Each path below is one point turned by a fixed rotation once a step. After each direction that follows a path, write how fast that rotation turns it, in degrees per step (0 if it stays still).
Each turn is a multiple of 5 degrees from 10 to 175, or 0.
Each row of a path follows its step; steps can be skipped.
Rotation 1:
step 5: [  4  39  18  17 -18  -2 -14   7   9   1  -1  26   6 -21 -10   2   2   1
  -3   2  -8  22 -29  30   4  -7   7  -8   0  -5 -16 -20  24  -2  16  16
   2  26  15  -6 -21  -1 -24  -5 -16  43  23 -15 -40]
step 6: [ 13   8  37  10   3  11   5  -7 -29  11  -3  11  -9  -4  -7   8  30 -18
  -7  -7  -7  30   4  -6  18  -3  -3  -7  25  -4   6 -29  14  27 -19  10
  27 -18  36  18  11 -26   4  36  -5  23  23  -7  -9]
step 7: [ 13 -18  28  -6  -3  -9 -36   5   3 -12   6   1 -16  27  16  -2  -9   0
 -15  -9   4  21  19  10 -22 -17  -6   4  30 -19 -24  23  27  39 -36  -3
 -16  -3   7  22  21 -20   2  17  12 -21   6  -8  -6]
step 10: [  8  -6  35 -23   1 -30 -14  -5  45   6  -7 -13 -22  -5  30   3  -6   4
   9  11  -2  10 -12  12  -9  -8  10  10  23   7  50 -16  34 -13 -14  11
  -4  15   6  -1  14  10   5   4   0 -17  33 -19  -1]
step 11: [  8  28  19   9 -14   2 -33  -9   4  -9  15   1  -1 -26   0  -4  -2   4
  28 -29  -8  26  29  34 -20  10  -2  15   6   0  29 -12 -10 -12 -21  28
 -13   9  28  17  -1  22 -21 -16   6  27   7  -9   9]
step 12: [  1  24 -10   8  29  15 -11   4 -16   1  26  -6   5  10  -8   7  16 -27
  41  -9  23  17  37  -1  11 -19  10 -12  14 -28  17  -6 -11   8 -12   9
 -15  -9   9  -9  13 -19 -44  34 -12   8   5   9   0]
step 13: [ 10   0  12 -31  -9 -12  19   3   8   0  25  -1  -5  10 -11  39  -5   3
  28  17  22  -2  -7  13  -6 -20 -14 -16  19 -34 -18   4   4  -5 -26  -6
  -9  15  -4 -20  23 -12 -16  17  14 -42  26  -1 -24]
step 15: [  4  18  -8   0  11  -7 -21  11 -38  -2  -7 -35 -27 -13 -11 -10   8   1
  -3  -2  13  22  -4  -2  36   3  10 -12   8  14  28  17  19   2  40  37
 -22  -2  -3  12  12   9  -6  33 -11  -4   0 -14 -20]
step 17: [  9  26  43   4 -15   9   8   8   6  17   3  -9  22  -2  -9  -1  14  14
 -11 -35  -4 -16  18  21  12   3 -40 -17  25 -16   5  -2  -4  19 -18   0
 -38  16   7   0  -7 -21  -4 -26  -4  27  25   0  14]
Speeds:
[ -4   1   0   7  -3   1  -2  -3   2   2  -6   6   1 -12   0   0  -6   5
  -6  -1   7   3   7  -5  -7  -9 -12  -4  -1  -5   0   8   6  -8  -1  -4
  -5  -1  -6   2   6   7  -3 -11   2  13   1  -6  -1]
115
[  5  -8   3 -10  -1   5   7   1   1  -2  -6  -5  -4   3   1   1  -5  -3
  -6  13   8   1   1  -3   4  -3  -7   2   8  -1  -3  -6   3  -9 -14   3
   3   3   1   1   1  -4   5   0   3   1   9   7  12]
110
[  7   8   6  -4   5  -2   2  -6 -10   2  -6   1  -4  -8 -11  -3   3   0
  -9   0   2  -1  -5  -1  -2   1   8  -5  10  -6 -13   1  -2  -5  -1   8
   0   4  -3  -5   3  -4   1  -2  -7  -3 -11  -1  -8]
35
